In the rows, 128 means zero.
Each path below is one point turned by a fixed rotation once a step. After each direction that follows a path, write how fast that rotation turns it, in degrees each step (0 if it stays still).
Each turn is a multiple of 5 degrees from 10 to 175, or 0.
Each row of a path follows its step; steps can be skipped.

step 0: [119 131 139 129 123 136 134 127 129 121 120 131 130 130 121 138 124 121
 121 134 121 127 127 128 131 116 126 126]
step 1: [130 127 128 119 125 128 131 137 128 127 118 128 130 143 126 122 124 131
 127 134 114 131 133 130 126 121 120 122]
step 2: [133 130 119 121 131 124 129 135 124 128 126 117 136 137 130 121 129 121
 127 133 135 127 129 145 128 127 127 129]
step 3: [137 132 130 124 127 129 124 132 125 129 131 122 132 131 123 123 123 130
 131 125 140 116 118 130 119 126 140 137]
step 4: [121 132 142 133 139 120 123 123 123 119 133 124 128 130 124 131 129 137
 130 128 131 121 127 125 130 126 141 129]
step 5: [122 120 135 129 129 116 120 130 123 116 127 132 125 129 141 128 120 131
 127 128 123 125 131 121 127 135 125 127]
step 6: [122 129 135 131 124 122 132 135 135 127 122 130 121 129 144 129 128 117
 122 134 138 131 131 128 126 131 121 131]
step 7: [135 131 134 127 115 128 145 133 137 127 127 131 121 135 126 135 127 124
 125 124 130 123 123 129 123 128 124 128]
step 8: [122 131 126 123 127 129 138 130 133 127 134 128 128 140 115 135 122 126
 133 134 124 120 128 133 140 128 127 126]
step 9: [122 122 120 125 133 133 126 136 125 126 128 124 138 133 128 129 111 134
 122 128 120 126 124 135 130 122 126 132]
step 10: [132 121 132 129 145 129 126 132 131 133 119 123 131 133 130 117 121 125
 121 131 131 130 127 134 125 124 137 131]
step 11: [139 123 139 131 128 126 127 125 123 122 120 123 133 127 128 125 132 120
 126 121 129 115 128 132 125 128 137 123]
Speeds:
[129 127 127 124 129 130 131 127 129 130 128 135 126 129 127 132 126 128
 122 130 129 128 127 129 131 127 123 126]
45
[133 128 128 127 129 126 130 131 128 133 123 126 128 129 133 128 134 126
 127 128 127 124 131 128 128 129 126 129]
80
[129 128 134 132 134 129 127 125 127 127 127 132 132 123 130 127 125 126
 128 127 128 125 130 126 128 129 126 128]
60

step 0: [126 134 140 132 131 118 140 142 121 123 127 126 128 115 139 140 127 129
 124 127 129 130 124 122 135 137 131 123]
step 1: [134 145 117 127 122 130 127 128 125 126 121 126 132 126 118 142 130 122
 127 126 126 125 145 131 140 130 134 131]
step 2: [122 137 131 130 137 113 139 129 124 112 137 124 122 125 120 130 128 129
 138 117 124 127 124 131 127 134 129 129]
step 3: [131 134 140 119 116 125 129 126 120 126 120 128 132 123 123 128 134 134
 134 134 127 112 141 126 134 138 119 128]
step 4: [110 134 127 129 134 131 127 132 125 115 131 128 121 132 116 131 127 126
 136 132 134 127 142 128 114 123 128 121]
step 5: [124 126 126 134 124 119 144 128 125 129 126 125 136 133 139 126 137 128
 139 135 139 118 132 127 123 133 114 134]
step 6: [115 140 138 140 129 136 123 126 127 127 131 132 127 127 127 124 133 123
 122 134 132 131 141 117 136 117 116 128]
step 7: [126 122 123 135 125 130 131 138 132 124 127 124 130 129 123 125 142 119
 140 115 146 130 125 131 132 124 120 135]
step 8: [113 128 134 132 121 124 128 115 134 129 125 124 128 122 123 120 118 131
 130 133 131 128 122 124 144 123 120 142]
step 9: [133 128 146 128 115 136 120 143 132 117 127 132 132 130 124 127 122 122
 133 128 140 132 123 130 124 122 129 131]
step 10: [117 120 123 121 128 126 134 120 134 122 112 124 139 118 126 129 125 116
 128 138 135 129 122 127 126 124 135 133]
step 11: [137 134 138 135 133 125 124 127 132 118 131 134 133 128 142 133 117 126
 139 140 132 141 127 132 135 129 130 130]
Speeds:
[128 129 129 125 134 127 129 128 126 128 129 128 133 130 128 126 127 128
 132 128 125 124 132 132 129 127 129 124]
35
[135 127 128 125 125 127 128 132 130 128 129 131 129 132 131 129 131 130
 131 128 131 128 130 132 129 130 127 131]
170
[128 128 130 126 128 122 131 124 130 131 129 129 129 129 132 128 126 130
 133 125 128 130 128 122 128 128 128 128]
130
[128 127 130 129 130 125 129 130 127 125 124 129 130 131 123 134 127 127
 130 130 130 127 127 125 131 126 123 128]
0
[131 129 127 128 130 129 127 124 128 127 131 128 122 127 127 130 132 127
 131 133 127 124 129 125 124 131 126 127]
35

step 0: [127 139 126 130 132 136 118 129 141 125 122 132 130 131 139 128 131 137
 127 134 124 134 133 118 129 140 134 119]
step 1: [123 129 126 122 133 142 127 126 135 129 124 133 120 122 139 116 133 139
 125 121 137 128 133 116 132 128 126 123]
step 2: [131 136 128 120 134 139 129 135 127 135 135 130 123 113 136 128 128 135
 125 140 132 129 134 116 124 123 126 126]
step 3: [122 122 125 122 128 137 123 125 125 126 138 135 123 122 141 132 128 129
 135 139 126 144 129 117 132 130 132 123]
step 4: [132 132 129 127 124 137 135 127 134 137 128 138 127 126 144 128 134 133
 128 125 120 141 137 122 137 131 137 126]
step 5: [128 140 126 133 137 132 117 126 131 132 131 138 129 124 138 128 123 134
 118 124 132 135 141 120 137 126 131 126]
step 6: [125 127 131 121 135 138 120 129 123 135 132 138 127 118 136 121 132 136
 123 129 142 139 128 128 134 122 127 131]
step 7: [129 134 125 129 135 142 128 135 120 141 139 127 133 123 136 129 132 135
 130 137 126 143 128 125 123 127 132 132]
step 8: [118 123 123 133 135 130 124 124 128 135 133 127 135 123 143 136 129 135
 132 123 123 142 128 122 133 126 137 122]
step 9: [125 132 129 128 129 128 130 130 126 137 129 135 129 124 149 132 136 136
 117 115 127 133 136 134 130 122 129 124]
step 10: [124 134 127 125 140 127 122 131 118 136 129 136 130 131 138 129 121 131
 114 132 137 139 133 129 124 123 131 119]
step 11: [124 123 133 120 127 136 118 135 121 137 123 130 137 127 135 127 134 135
 126 132 134 144 121 132 128 128 130 119]
Speeds:
[131 132 130 128 128 130 123 126 129 130 125 131 131 131 124 125 128 128
 127 127 133 130 127 129 130 132 129 128]
65
[127 126 129 128 126 130 129 130 127 127 128 127 130 132 127 128 128 127
 131 135 124 134 125 129 128 131 131 129]
90

step 0: [125 127 123 134 134 134 132 122 114 131 124 132 117 130 130 114 128 129
 125 120 130 138 138 127 120 128 125 126]
step 1: [129 129 125 122 121 118 119 129 126 119 119 115 133 123 138 131 134 125
 124 121 128 124 126 136 128 126 131 119]
step 2: [115 124 133 129 131 137 131 137 129 130 134 133 128 126 127 137 133 128
 113 136 137 136 133 122 135 125 128 126]
step 3: [123 135 130 122 133 121 127 138 128 136 121 127 139 134 128 125 122 126
 142 122 131 128 127 128 114 121 128 132]
step 4: [125 133 128 135 136 137 128 128 123 122 133 119 129 123 127 127 141 134
 133 127 118 125 122 130 139 135 131 134]
step 5: [134 127 119 125 124 138 128 133 132 137 123 135 124 130 136 129 118 128
 131 124 119 135 135 128 135 120 128 117]
step 6: [132 128 122 125 136 120 117 124 125 119 119 126 120 121 128 125 134 129
 126 125 138 130 133 117 128 124 129 140]
step 7: [117 124 138 129 117 131 130 137 142 122 133 122 124 120 140 120 127 129
 127 126 131 124 127 131 126 130 127 122]
step 8: [121 124 129 123 139 126 129 131 117 136 130 129 126 131 126 131 123 114
 129 128 133 133 130 137 137 126 117 135]
step 9: [133 131 128 125 127 131 125 138 122 131 129 118 130 130 117 117 138 134
 131 117 130 129 130 131 119 132 139 120]
step 10: [119 128 125 128 137 134 121 122 131 127 120 128 127 129 139 138 129 135
 116 130 115 127 128 138 131 127 132 128]
step 11: [128 138 124 126 123 126 126 128 128 141 130 136 137 115 129 128 130 126
 129 124 136 136 132 114 134 122 130 125]
Speeds:
[131 125 127 129 132 126 128 132 127 130 129 129 128 128 121 130 126 130
 128 126 130 128 134 125 126 126 125 126]
120
[130 130 131 129 127 130 130 131 133 128 127 126 130 133 130 124 126 125
 124 125 125 131 130 125 125 130 127 126]
160
[131 131 127 126 128 122 126 128 123 128 126 126 131 126 127 126 128 123
 131 126 129 130 127 124 127 131 131 130]
135
[127 125 126 128 133 132 127 128 129 130 129 128 132 132 125 124 127 125
 131 130 127 124 128 130 129 130 133 128]
70

step 0: [132 133 123 129 124 125 132 115 133 121 121 124 132 127 122 132 137 132
 138 143 132 127 132 127 132 126 120 125]
step 1: [134 132 124 132 112 131 125 128 128 139 125 121 125 129 111 130 130 129
 127 130 134 125 127 131 129 137 120 126]
step 2: [136 130 134 122 123 128 140 128 126 118 121 127 132 133 115 127 120 126
 123 128 130 123 126 120 126 137 122 121]
step 3: [133 127 129 114 128 129 132 123 134 137 131 124 125 127 127 133 121 121
 128 131 138 130 127 122 125 142 137 119]
step 4: [129 123 132 115 133 122 136 122 134 127 119 126 133 126 127 134 134 130
 138 139 133 139 124 128 131 130 122 127]
step 5: [135 131 125 132 123 125 125 121 127 137 130 122 125 125 118 137 137 126
 137 143 132 126 136 127 127 127 127 124]
step 6: [135 131 129 125 116 123 128 131 123 125 120 125 133 130 114 122 133 134
 128 131 134 128 130 127 127 139 116 132]
step 7: [136 132 127 128 122 129 133 118 132 124 131 125 130 134 123 127 121 125
 124 129 137 118 131 122 126 142 129 115]
step 8: [128 124 127 113 125 132 136 127 138 131 120 123 129 127 127 134 121 130
 128 129 135 135 120 126 132 141 126 125]
step 9: [131 125 135 124 132 122 137 121 133 131 125 121 126 125 121 139 131 120
 135 141 128 129 124 125 129 124 126 115]
step 10: [132 128 130 119 121 124 123 129 122 137 122 125 126 125 114 132 135 126
 134 138 135 135 136 122 125 130 126 136]
step 11: [138 135 131 127 125 117 129 118 124 123 128 131 136 133 118 121 137 130
 131 133 136 122 131 128 123 136 122 123]
Speeds:
[128 129 128 126 127 132 129 131 124 124 131 128 130 130 126 129 123 128
 126 127 128 125 126 132 131 133 129 125]
70
[128 126 130 127 122 128 131 130 130 129 126 129 131 128 126 127 129 130
 134 132 131 126 127 127 126 130 132 125]
0
[131 127 129 125 132 127 128 129 122 129 131 132 131 128 129 133 132 129
 131 129 129 130 130 130 125 128 130 129]
60
[131 128 127 122 128 126 127 128 133 125 129 130 128 128 129 124 128 125
 129 124 127 127 134 131 126 130 129 127]
85

step 0: [118 127 140 134 132 136 119 122 124 129 128 120 132 124 123 125 127 127
 134 137 127 139 125 121 131 129 137 139]
step 1: [117 132 131 134 134 126 129 125 116 126 119 136 126 122 118 124 124 123
 137 129 132 125 132 118 129 142 132 124]
step 2: [125 140 133 125 131 118 126 131 134 121 124 119 129 124 117 125 131 124
 133 116 136 125 130 115 123 126 136 132]
step 3: [111 131 136 124 126 133 119 127 134 121 134 129 134 131 118 135 128 115
 130 130 129 124 125 124 137 124 132 137]
step 4: [117 129 135 130 125 128 118 123 126 134 123 132 131 121 118 130 124 124
 122 138 143 135 129 116 126 132 123 128]
step 5: [123 130 142 122 130 122 137 128 130 126 115 120 131 125 115 128 129 122
 134 124 127 137 132 123 127 141 125 127]
step 6: [122 132 124 116 130 132 122 121 129 124 131 126 138 135 117 117 135 118
 130 119 128 131 133 116 131 132 134 128]
step 7: [115 137 133 134 132 134 114 127 130 130 121 122 127 132 114 123 138 124
 127 138 130 130 126 124 130 120 129 124]
step 8: [126 130 133 131 139 137 127 126 123 125 123 118 128 123 116 132 117 124
 139 138 133 133 127 118 128 135 127 135]
step 9: [117 132 137 133 127 125 124 125 119 125 125 130 133 123 124 122 133 128
 139 117 129 135 132 118 127 139 139 134]
step 10: [116 139 129 125 132 117 122 127 133 119 124 129 125 125 118 124 131 118
 132 128 132 116 133 120 134 125 134 124]
step 11: [122 132 139 128 129 132 124 129 135 128 130 123 131 128 113 132 124 120
 123 130 138 126 118 116 125 120 132 140]
Speeds:
[131 128 121 124 130 129 127 125 127 127 131 128 129 126 128 127 123 127
 127 129 133 127 130 124 126 129 127 128]
160
[123 124 126 128 126 131 126 125 126 127 134 130 128 128 128 125 129 128
 127 125 128 130 127 132 130 132 131 130]
125
[127 128 131 128 129 131 127 125 132 124 131 129 127 130 129 129 129 128
 125 135 129 128 123 127 126 125 130 126]
95
[129 129 128 123 127 124 130 128 127 125 125 129 128 132 128 123 130 126
 128 127 128 124 126 130 123 130 133 128]
90
[126 129 130 131 127 124 128 130 128 126 130 132 126 124 130 132 125 128
 129 126 132 123 127 127 128 127 132 132]
45
[125 130 124 125 128 131 126 134 124 128 128 125 128 127 128 129 131 126
 124 130 128 126 127 130 127 125 127 133]
90
